Rotation paths and how fast each direction turns (degrees a step)
Each turn is a multiple of 5 degrees from 10 to 175, or 0.
Each row of a path follows its step; steps can be skipped.
path 1
step 0: [ 24 -17 -20  17  16   7 -13 -16  32 -27  12   0  28 -17  -1  26  -6  21
  13  23 -28   0   3  -1   3  11  -7  24 -11 -10  -2   4  -5 -12   0   2
  -9  18 -13 -21 -21   1  -4  19  -2  21  14 -13  26   9 -10  27]
step 1: [ 19   9  11 -13  -7  46   2  17   3  22 -11 -16 -17 -25   3  -5  -7  -7
  18  17  25   1  21  -3 -25  25  -1  -2  11   6 -26  14   0   7   3   2
  14  -4  16  -9  -9 -25  -1  11   5  33 -26  -7   4  -4  16  28]
step 16: [ 22 -10   0   3 -11  -6  17 -15  -5   6  11  -2 -11 -39   5 -11 -24  32
 -20 -35 -10 -19 -12   2   5  -5 -27   3  15 -25 -11 -20   2  13 -13  20
  -6 -12   9 -29  -3   1 -17 -19   1   6 -11  23  10 -17  -6  29]
step 18: [  2  -3  -9  -5  -8   4  15  -8  10  10  12  -3 -14 -25  -5   1   6 -10
   9  11   1  25 -11  41 -22  30  -4   9  13 -29 -34  16   3  -9 -31 -12
 -10  27  17   4   6  12  -6  17  18  -3   1 -12  18  18   3  28]
step 19: [ 22 -11  23   6  32  -4  -7  33  10  -6  -6   2   1   3  12 -20   6  14
   7  39  -4   6 -10   1 -18   8 -10 -36  -5  11   2   0  -2 -19  14 -13
  34   2  18 -16   9   3  32 -15   9  19  -9  17   6  20   5  17]
step 21: [-11 -27 -17  24   9 -19   1 -15  18  29  26   1  14  -2 -17 -17  -2 -12
  -8  13 -10  12 -15  -9  -3  -6   9 -24   3  31  27 -12 -26 -11   1  28
 -19 -20  11  18  15  -2 -17 -26  10  -3  -3  20   3  10 -14   5]
step 25: [-13 -12 -21   0 -19  -4 -23   6  -2  -9  14  11  14  11 -13 -21  -8  10
 -28   8   8 -35  27  20  -3   5  21  23 -19   0   3  19 -15   5   7 -26
  16  -6 -14 -10 -16   0  -9 -10 -23  -6  11  -5  18  -3  -9  45]
step 27: [-16  -7 -21 -11  10   9 -37  12  22 -16  11  -8  -6  -9  18  -4  -9  29
  17  37  11   9   8 -10   5 -13 -20 -10 -31   2 -31   5   3   3  21  -7
  -7   6   6 -17  13  40  -8  -7   0  16  -4   4  -8   9  21  12]
step 30: [  6  -4  -2   6  -1  22  20  19  12 -18 -11 -23  17 -11  20  -3  18   7
  22 -22 -17 -25  21  10  -5  19  27  17   6  25  16   2 -24 -35  19  11
 -23 -19  -8   2 -21   2 -15  12   1  11 -26  11   2  -9   1  -4]
step 32: [ 15  11   8   0   6  12  17  25  -6 -25  -3  -6  17 -13  -4  29 -30  23
 -25  13 -27  -3 -15   2 -19 -13  -4 -29  -8   7  15  12   2 -24  -1  16
  15  18 -31   2   2  15  19  10  23  15  -7   1  11  -8 -10  23]
Speeds:
[  1  -7  -2   3  -3  -1 -12  -4  -5  -2   1   2  -4  -5   0  -3  -6   3
   7  -5   7   1   1  -4   8   3   0  -9   7   6   1  -2  -2   1 -11   6
   0  -1  -9   0   0  -3  -5   0   1   7  -2  -3  -2   3   8  -6]
55
[  2  10  -9  -4   7   4   0  -2  -5  -3   5   0  -2   0   1   1   0  13
   0   6  -1  -6   2  -2   2   1   2  -2  -2   3   6  -4  -2  -1   1 -10
   5   3   0  -2   6  -1  -1   5  10   0  10   6  -2  -1   0  -9]
145
[-1  5 -6  9  3 -2  3 -3 -6  2 -1 -5  3  4  5  6  0  5  0 -2 -4  5  5  5
 -8  2  3  1  9  6  7 -6  7  3  6 10  0 -8 -1 -6  2  6 -3 -2 -7  0  0 -7
  3  1  0 -6]
45
[-8 -1  3 -1  0  2 -4 -2  4  5 -4 -1  0 -3  6  2  1 -3  1  7 -4 -5  2 -3
  7  2 -3  3  4  5 -4 -5  1  5 13  5 -7 11  1 -4 -6 -3 -6  6  6 -1 -8  4
  5 -1  1 -7]
110
[  0  -1   3   3   2  -1  -6  -1  -6   3   7   6  -4  14   1   1   5  -5
  -7   7   1   1   1   6   2  -4  10  -2   1   4   3  -1   6   0  -7   0
  -6   2   0   1   1  -4   5  -9   7 -11  -3   5   3   2   3   0]
25
[ -5   3  -3  -3  -1  -3   0 -10   1  -1  10  -2   2  -7   2  -1   6  -6
   1   2   4   4 -15  -5  -7   0  -1  -3   3  -5  -2  -2  -1  -6  -1   8
   5   4  -5   1   0  -2   1  -2   1  -6   7  -1  10  -6  -1  -4]
135
